In the data rows, 500 means zero.
Some points:
tensor([814, 390, 747, 485, 557, 355, 951, 640, 513, 749, 591, 155, 701, 540, 387, 691, 217, 417, 271, 294, 593, 389, 387, 691, 289, 650, 113, 302, 999, 923, 543, 335])
tensor([580, 664, 474, 630, 479, 427, 393, 380, 448, 566, 537, 538, 487, 388, 460, 252, 470, 623, 475, 453, 512, 408, 621, 423, 357, 609, 363, 449, 236, 640, 426, 415])
tensor([325, 385, 273, 428, 682, 573, 292, 777, 476, 476, 382, 692, 486, 706, 277, 420, 594, 727, 284, 499, 346, 285, 623, 536, 527, 729, 373, 163, 596, 502, 495, 384])
tensor([237, 551, 394, 491, 595, 738, 759, 350, 566, 341, 515, 563, 502, 535, 638, 474, 613, 464, 407, 644, 734, 639, 472, 720, 544, 606, 461, 362, 438, 576, 410, 611])
tensor([411, 446, 498, 475, 489, 484, 486, 552, 501, 495, 500, 543, 446, 559, 513, 584, 437, 449, 574, 529, 508, 537, 549, 427, 483, 516, 567, 406, 536, 449, 482, 593])
tensor([505, 426, 534, 392, 446, 521, 464, 650, 416, 393, 577, 464, 591, 488, 472, 514, 514, 599, 682, 439, 534, 575, 508, 440, 566, 468, 457, 587, 468, 414, 396, 533])
tensor([502, 467, 539, 454, 386, 514, 497, 521, 548, 481, 453, 513, 477, 438, 516, 552, 526, 429, 506, 548, 473, 433, 485, 506, 532, 492, 521, 574, 406, 448, 476, 530])
tensor([501, 560, 512, 433, 446, 554, 507, 417, 508, 517, 513, 546, 473, 537, 447, 563, 463, 487, 476, 541, 448, 488, 484, 447, 475, 492, 392, 580, 502, 425, 494, 508])
tensor([544, 351, 487, 590, 459, 248, 335, 606, 679, 566, 306, 517, 659, 522, 346, 279, 366, 348, 182, 570, 605, 518, 159, 649, 792, 479, 716, 650, 244, 536, 551, 546])
tensor([498, 467, 550, 522, 425, 468, 495, 506, 541, 468, 459, 524, 482, 535, 462, 483, 497, 412, 407, 508, 422, 565, 450, 504, 528, 446, 629, 543, 442, 496, 518, 527])
tensor([449, 529, 480, 456, 575, 557, 432, 445, 459, 484, 506, 460, 467, 487, 460, 567, 554, 480, 515, 509, 445, 535, 571, 403, 501, 516, 516, 530, 546, 512, 546, 508])
tensor([651, 360, 610, 450, 496, 397, 784, 599, 484, 611, 616, 286, 549, 462, 455, 665, 306, 426, 477, 445, 593, 480, 429, 557, 328, 661, 298, 353, 803, 729, 565, 429])
tensor([505, 424, 443, 430, 479, 482, 469, 586, 338, 382, 561, 490, 583, 502, 475, 551, 565, 558, 566, 533, 413, 401, 484, 529, 469, 448, 575, 407, 529, 488, 405, 463])
tensor([384, 343, 545, 585, 499, 532, 479, 545, 573, 406, 490, 514, 419, 605, 539, 586, 503, 505, 477, 456, 604, 431, 542, 560, 451, 477, 503, 426, 510, 480, 512, 513])
tensor([619, 583, 553, 553, 404, 546, 472, 417, 621, 499, 449, 633, 557, 582, 499, 525, 403, 464, 391, 419, 543, 632, 452, 517, 726, 407, 582, 587, 421, 425, 551, 588])
tensor([456, 382, 486, 656, 643, 450, 516, 513, 429, 491, 556, 422, 452, 438, 438, 588, 568, 574, 433, 383, 458, 476, 654, 461, 498, 445, 561, 528, 592, 478, 528, 376])
tensor([513, 493, 557, 544, 561, 563, 485, 535, 525, 512, 454, 509, 500, 496, 534, 600, 573, 484, 541, 581, 558, 417, 521, 442, 660, 476, 495, 549, 525, 414, 442, 391])
tensor([508, 519, 494, 595, 459, 490, 483, 397, 555, 503, 454, 519, 525, 367, 558, 478, 525, 530, 512, 504, 542, 450, 541, 426, 533, 479, 502, 487, 443, 556, 525, 495])
tensor([404, 402, 556, 520, 631, 428, 499, 507, 463, 488, 492, 453, 491, 489, 478, 578, 578, 474, 443, 565, 505, 428, 536, 484, 537, 530, 596, 372, 486, 454, 464, 483])
tensor([483, 464, 521, 494, 492, 524, 514, 515, 472, 504, 501, 466, 459, 492, 511, 533, 570, 558, 553, 448, 521, 415, 528, 451, 476, 509, 431, 540, 551, 501, 560, 556])
tensor([461, 526, 498, 478, 535, 561, 529, 425, 592, 500, 494, 543, 519, 541, 547, 504, 591, 401, 517, 580, 496, 449, 506, 422, 476, 493, 470, 513, 466, 489, 455, 494])
tensor([525, 520, 457, 411, 453, 419, 470, 428, 541, 568, 444, 575, 478, 534, 541, 593, 598, 529, 538, 556, 514, 513, 461, 492, 315, 522, 445, 507, 551, 468, 644, 515])
tensor([471, 467, 480, 605, 552, 449, 509, 462, 477, 415, 605, 516, 487, 543, 533, 551, 510, 576, 560, 457, 490, 484, 517, 564, 507, 465, 522, 481, 503, 499, 571, 458])
tensor([480, 471, 566, 554, 491, 452, 395, 490, 548, 459, 435, 509, 584, 505, 458, 408, 428, 483, 435, 536, 533, 497, 431, 555, 552, 501, 534, 547, 382, 504, 521, 504])
tensor([543, 539, 420, 425, 419, 524, 568, 457, 405, 473, 496, 523, 542, 484, 564, 544, 537, 611, 684, 483, 582, 611, 523, 524, 476, 386, 556, 480, 485, 393, 428, 534])
tensor([489, 553, 552, 520, 533, 493, 466, 426, 570, 517, 586, 447, 527, 515, 570, 460, 461, 511, 517, 510, 505, 418, 500, 492, 416, 497, 533, 456, 363, 644, 433, 412])
tensor([532, 580, 614, 447, 562, 514, 543, 408, 526, 529, 554, 459, 435, 478, 485, 600, 551, 493, 553, 566, 438, 501, 533, 443, 540, 522, 552, 518, 511, 515, 521, 493])
tensor([586, 425, 508, 537, 582, 543, 549, 482, 518, 456, 541, 461, 543, 443, 442, 526, 597, 470, 395, 414, 463, 478, 508, 512, 512, 475, 542, 529, 608, 471, 466, 387])
tensor([527, 502, 541, 481, 429, 511, 427, 450, 505, 524, 538, 565, 447, 528, 417, 428, 397, 434, 514, 544, 491, 510, 353, 526, 593, 498, 499, 505, 420, 492, 500, 549])
tensor([497, 675, 485, 490, 463, 579, 469, 391, 550, 468, 432, 528, 521, 493, 510, 489, 529, 482, 573, 529, 449, 487, 549, 458, 560, 432, 562, 568, 491, 503, 494, 492])
tensor([472, 451, 565, 509, 602, 454, 405, 473, 476, 494, 449, 491, 452, 420, 423, 620, 526, 496, 519, 546, 536, 492, 507, 452, 491, 461, 579, 402, 564, 521, 564, 473])
tensor([481, 625, 521, 491, 545, 470, 502, 468, 429, 484, 466, 486, 470, 473, 557, 455, 534, 356, 503, 540, 499, 527, 515, 486, 540, 496, 568, 487, 554, 448, 587, 473])
tensor([551, 766, 268, 538, 628, 466, 479, 549, 458, 405, 374, 406, 486, 382, 725, 275, 457, 348, 536, 554, 439, 497, 650, 379, 690, 501, 496, 542, 547, 481, 631, 520])
tensor([543, 545, 493, 554, 511, 586, 483, 439, 459, 558, 523, 502, 452, 482, 538, 492, 420, 497, 604, 546, 440, 519, 619, 525, 523, 483, 555, 497, 446, 531, 530, 462])
tensor([445, 206, 419, 530, 435, 221, 307, 634, 751, 521, 508, 522, 646, 535, 423, 249, 395, 458, 310, 475, 561, 496, 252, 583, 833, 554, 619, 760, 363, 436, 569, 620])
tensor([494, 484, 566, 510, 506, 567, 464, 482, 410, 494, 544, 596, 428, 630, 499, 537, 564, 461, 428, 461, 433, 460, 545, 562, 426, 505, 489, 493, 530, 508, 480, 541])
tensor([386, 493, 557, 475, 511, 552, 483, 452, 490, 540, 539, 508, 507, 503, 494, 545, 505, 491, 457, 446, 567, 556, 437, 470, 619, 453, 470, 457, 503, 438, 489, 399])
tensor([446, 527, 466, 369, 340, 542, 568, 545, 580, 555, 399, 621, 567, 485, 708, 500, 355, 532, 668, 458, 347, 593, 444, 303, 331, 544, 551, 495, 405, 452, 601, 462])
tensor([861, 343, 84, 227, 132, 446, 710, 803, 27, 421, 667, 526, 549, 453, 292, 519, 581, 906, 867, 608, 575, 707, 414, 646, 190, 246, 451, 744, 348, 262, 181, 684])
tensor([538, 519, 519, 450, 592, 680, 549, 506, 451, 398, 566, 517, 500, 649, 435, 561, 475, 529, 379, 407, 521, 488, 530, 578, 497, 496, 500, 478, 524, 479, 632, 503])
tensor([497, 528, 566, 507, 584, 315, 463, 712, 511, 451, 565, 417, 431, 356, 565, 486, 580, 447, 335, 484, 552, 472, 483, 406, 416, 530, 519, 508, 488, 539, 653, 482])
tensor([518, 506, 534, 537, 483, 490, 549, 501, 437, 466, 565, 447, 460, 478, 470, 560, 524, 509, 529, 446, 525, 420, 520, 476, 483, 480, 493, 542, 544, 509, 512, 503])
tensor([466, 577, 590, 462, 607, 613, 360, 341, 442, 612, 523, 570, 466, 475, 530, 398, 382, 528, 693, 578, 449, 663, 405, 655, 695, 466, 303, 488, 517, 416, 417, 445])
tensor([519, 533, 476, 589, 564, 505, 453, 466, 474, 554, 475, 501, 450, 461, 586, 504, 531, 479, 569, 537, 559, 527, 528, 435, 574, 455, 576, 467, 460, 472, 533, 489])
tensor([561, 603, 509, 563, 538, 593, 487, 416, 593, 499, 469, 562, 492, 534, 513, 529, 548, 511, 470, 491, 510, 592, 491, 434, 573, 470, 485, 486, 534, 472, 513, 501])
tensor([392, 693, 511, 517, 570, 473, 378, 441, 613, 516, 583, 513, 402, 382, 709, 456, 647, 557, 529, 644, 663, 692, 407, 482, 456, 575, 543, 380, 433, 556, 447, 612])
tensor([503, 534, 489, 497, 562, 556, 459, 406, 504, 625, 575, 551, 490, 444, 500, 496, 476, 468, 539, 587, 513, 450, 550, 503, 511, 495, 391, 517, 525, 499, 475, 527])
tensor([456, 578, 460, 543, 521, 584, 551, 499, 606, 560, 450, 534, 444, 585, 567, 493, 383, 436, 584, 542, 351, 524, 555, 345, 374, 516, 597, 357, 426, 523, 479, 456])
Along one direction, these points spread out more than along any other. How far along it is each point below, from 0 to 99? 50 is the average, and the first point above lies past it. One standard deviation of the points above along it is 16.
tensor([494, 484, 566, 510, 506, 567, 464, 482, 410, 494, 544, 596, 428, 630, 499, 537, 564, 461, 428, 461, 433, 460, 545, 562, 426, 505, 489, 493, 530, 508, 480, 541]) --> 53
tensor([505, 426, 534, 392, 446, 521, 464, 650, 416, 393, 577, 464, 591, 488, 472, 514, 514, 599, 682, 439, 534, 575, 508, 440, 566, 468, 457, 587, 468, 414, 396, 533]) --> 44
tensor([505, 424, 443, 430, 479, 482, 469, 586, 338, 382, 561, 490, 583, 502, 475, 551, 565, 558, 566, 533, 413, 401, 484, 529, 469, 448, 575, 407, 529, 488, 405, 463]) --> 51
tensor([472, 451, 565, 509, 602, 454, 405, 473, 476, 494, 449, 491, 452, 420, 423, 620, 526, 496, 519, 546, 536, 492, 507, 452, 491, 461, 579, 402, 564, 521, 564, 473]) --> 53
tensor([561, 603, 509, 563, 538, 593, 487, 416, 593, 499, 469, 562, 492, 534, 513, 529, 548, 511, 470, 491, 510, 592, 491, 434, 573, 470, 485, 486, 534, 472, 513, 501]) --> 46
tensor([502, 467, 539, 454, 386, 514, 497, 521, 548, 481, 453, 513, 477, 438, 516, 552, 526, 429, 506, 548, 473, 433, 485, 506, 532, 492, 521, 574, 406, 448, 476, 530]) --> 43
tensor([392, 693, 511, 517, 570, 473, 378, 441, 613, 516, 583, 513, 402, 382, 709, 456, 647, 557, 529, 644, 663, 692, 407, 482, 456, 575, 543, 380, 433, 556, 447, 612]) --> 38
tensor([543, 539, 420, 425, 419, 524, 568, 457, 405, 473, 496, 523, 542, 484, 564, 544, 537, 611, 684, 483, 582, 611, 523, 524, 476, 386, 556, 480, 485, 393, 428, 534]) --> 42
tensor([861, 343, 84, 227, 132, 446, 710, 803, 27, 421, 667, 526, 549, 453, 292, 519, 581, 906, 867, 608, 575, 707, 414, 646, 190, 246, 451, 744, 348, 262, 181, 684]) --> 36
tensor([446, 527, 466, 369, 340, 542, 568, 545, 580, 555, 399, 621, 567, 485, 708, 500, 355, 532, 668, 458, 347, 593, 444, 303, 331, 544, 551, 495, 405, 452, 601, 462]) --> 43
tensor([498, 467, 550, 522, 425, 468, 495, 506, 541, 468, 459, 524, 482, 535, 462, 483, 497, 412, 407, 508, 422, 565, 450, 504, 528, 446, 629, 543, 442, 496, 518, 527]) --> 43
tensor([501, 560, 512, 433, 446, 554, 507, 417, 508, 517, 513, 546, 473, 537, 447, 563, 463, 487, 476, 541, 448, 488, 484, 447, 475, 492, 392, 580, 502, 425, 494, 508]) --> 49
